Rotation paths and how fast each direction turns (degrees each step):
Each turn is a multiple of 5 degrees from 10 to 175, or 0.
Each row of a path follows its step; steps can be skipped.
path 1
step 0: 11 56 -3 5 -72 23 4 36 -23 -12 -15 0 -8 -17 -16 -65 0 -4 -11 -50 39 8 17 28 16 39 53 16 -31 -9 -47 0 21 27 33 25 39 -51 33 -21 -20 9 -40 38
step 1: 8 0 38 -15 0 -11 -37 -41 -12 30 9 -35 65 -8 -64 -1 -16 -15 -4 -27 10 28 -1 -33 70 -38 20 -15 35 -49 42 -20 -26 60 58 5 3 -11 43 -14 15 5 12 -3
step 2: 61 42 -6 35 -2 -1 -5 -28 -62 -16 17 5 -5 -14 -48 55 32 -55 5 27 12 -2 -17 -14 -6 6 1 -1 55 -2 -8 31 -35 -10 -9 60 2 23 -16 43 -32 52 -33 45
step 3: 31 55 26 -25 15 -29 4 17 14 37 -19 13 -12 -18 37 41 -39 1 -69 -65 50 -4 -36 -26 -16 1 -47 26 11 -36 -18 -5 3 -4 -30 32 60 -27 16 48 11 -5 24 -5
step 4: 30 6 -22 -9 -12 -29 18 16 -8 -70 33 -29 5 -5 5 22 38 -60 -2 -30 -15 11 17 -46 4 3 5 55 -56 -13 14 37 8 21 29 -16 76 23 9 -45 11 -9 67 2
step 5: -58 33 -1 16 -17 32 3 24 -38 9 58 -10 14 3 -4 -32 9 -50 42 -38 34 -24 -5 -43 46 -55 0 6 2 9 -44 34 14 -47 29 24 -8 -46 10 24 14 33 -1 -54
step 6: 10 -3 22 -35 -24 -17 -81 25 -26 -27 -18 4 5 -12 -54 51 1 42 8 15 24 15 -30 23 3 -76 -11 -18 32 -49 -41 38 -25 -52 18 -16 10 -11 -13 -27 1 -12 49 10
step 7: 26 50 -6 -43 -11 -22 -9 -9 16 -44 5 14 21 -38 -43 -3 10 -8 5 3 -19 -56 40 -32 -31 21 -16 -10 -34 -26 -94 -45 -7 -12 -2 56 28 -16 -17 -13 8 -12 -57 29
step 8: -11 59 52 32 12 12 1 -53 -9 11 -18 0 6 22 -8 -15 -2 28 -5 -56 13 -3 22 12 34 -23 17 40 -9 -41 -13 -3 20 48 8 -45 84 -64 0 -40 -25 27 -19 23
-2 13 13 5 -6 -5 18 11 2 4 2 2 2 -6 -1 6 13 11 1 4 0 0 -13 3 -15 -12 -5 -12 3 -9 19 -13 -2 -23 4 18 -4 5 -2 -9 -19 -6 2 1 -> 95
3 8 -4 11 -7 -17 -6 -3 -4 16 1 -14 2 -8 2 -13 -11 18 9 9 -18 3 -9 -3 -10 21 -9 2 -14 -2 -7 11 10 6 3 12 17 -3 -3 -1 0 -7 9 -3 -> 95
9 -2 4 1 -8 3 -4 -1 10 -8 -15 -8 5 9 4 -8 6 0 -9 18 19 -2 6 5 8 1 -27 -4 13 -3 -3 -4 -2 12 5 6 3 10 11 -15 6 -10 18 -14 -> 135
-16 0 20 8 7 8 16 2 -3 12 -3 2 -6 -8 -1 -12 -7 9 -10 -3 18 -21 -13 10 1 3 0 19 5 1 -7 12 -13 0 8 0 1 -11 4 5 9 -10 -9 -3 -> 145
-2 -7 3 0 -9 -18 3 0 21 1 14 -6 -7 -3 -18 9 3 -5 -4 8 -13 -7 1 -17 3 -6 -1 12 3 19 -4 9 -14 7 -4 -1 -9 7 11 -12 -8 -16 -2 13 -> 140
17 -15 -13 8 4 -9 -5 8 -7 11 12 -1 4 -3 9 -4 -9 0 -19 1 -1 -27 6 12 9 -10 -4 -3 7 -1 -2 -9 8 -12 -5 3 8 3 -11 -6 4 0 2 22 -> 90
path 2
step 0: -49 -20 30 7 -11 -17 -13 23 -23 9 -28 25 22 -17 -75 -10 -8 -23 5 1 -57 -28 44 32 17 10 -72 22 4 -4 56 31 4 -14 5 56 -2 8 -15 -11 -13 10 -33 -9
step 1: -19 30 23 3 -14 30 -7 58 33 4 -3 1 19 -45 -20 -38 4 14 -4 25 -46 1 26 -30 -10 5 -11 30 -6 -50 -4 62 13 -4 25 17 3 21 81 -30 8 -24 -56 15
step 2: 14 6 35 25 -12 0 -1 37 6 9 21 60 -12 -1 -29 45 7 37 5 -2 -39 -17 -37 -26 -38 55 -36 6 -26 -44 -23 -7 7 -42 4 -13 23 14 -13 -60 2 18 -65 15
step 3: -23 60 38 -26 -15 -7 -52 33 -25 11 38 24 -30 8 -6 -15 19 23 -30 -13 28 28 21 -12 4 12 -36 15 -29 -73 12 38 24 1 -18 4 14 18 -62 -32 -37 1 -12 -29
step 4: -15 8 44 -18 -9 -36 -54 63 25 -29 3 -4 -7 -19 -13 -6 74 41 -32 29 -51 -4 8 29 17 19 36 7 -58 -29 0 -36 29 13 -11 -21 -27 13 -13 7 6 -14 -1 -23
step 5: -23 -18 52 59 -27 -8 -47 38 5 -5 16 -17 18 -29 30 41 7 -2 26 0 18 7 39 -3 28 64 26 0 -55 -9 -46 -15 -3 -24 -41 54 10 4 -14 18 -9 -9 -24 -20
step 6: 51 45 67 26 9 -22 18 7 -11 -28 10 -27 13 -8 -41 8 19 -20 29 22 -27 32 38 -7 37 44 -27 -7 -7 -36 -9 13 -59 -15 -48 10 -24 9 -7 -11 -1 -21 40 -45
step 7: -3 25 20 45 -33 -11 -36 -34 -10 -44 51 -13 -6 9 -25 25 6 16 61 50 -54 2 26 -20 11 -24 36 35 -21 -18 -25 36 -32 43 -10 -26 -5 25 -18 -3 -1 -36 0 34
step 8: -14 7 40 24 -3 -61 4 -1 -3 -42 7 -4 -20 -24 23 39 -29 26 22 -41 -22 40 4 -13 23 18 -33 -9 -10 38 -22 24 -12 40 -27 -56 -2 84 -10 17 3 13 -39 9
-1 11 -1 -4 18 -20 -11 -15 12 3 1 5 4 21 -2 17 0 -2 -8 3 9 -5 1 1 -2 7 -4 0 1 -11 11 2 13 12 3 -10 7 15 -6 11 -8 -11 3 18 -> 80
5 -7 1 -7 -1 1 -3 10 7 -5 6 2 -8 -8 0 15 8 -11 12 -12 -10 15 2 1 -18 4 24 10 3 8 -4 2 12 7 26 -2 -2 5 13 11 -7 -7 -7 -4 -> 115
18 -6 16 -1 -13 15 6 0 -2 9 -4 14 -4 11 -9 10 1 -11 -1 -14 16 4 5 11 16 -3 -8 -8 1 3 12 3 -9 -2 8 5 7 17 -9 -5 -13 -3 3 -16 -> 120
-2 13 -15 17 9 5 12 9 0 -7 -2 3 8 1 -13 -1 7 4 31 -7 7 14 -1 6 15 -1 0 2 -2 17 10 4 10 11 -7 -2 6 1 -6 5 16 -2 6 9 -> 35
-15 8 8 1 15 10 7 -3 0 20 -4 0 5 -12 -13 -5 17 -14 0 -4 4 -9 -7 4 -15 -10 -2 -10 -12 0 10 4 11 -11 1 0 -6 -7 -2 -10 -4 -9 -25 2 -> 20
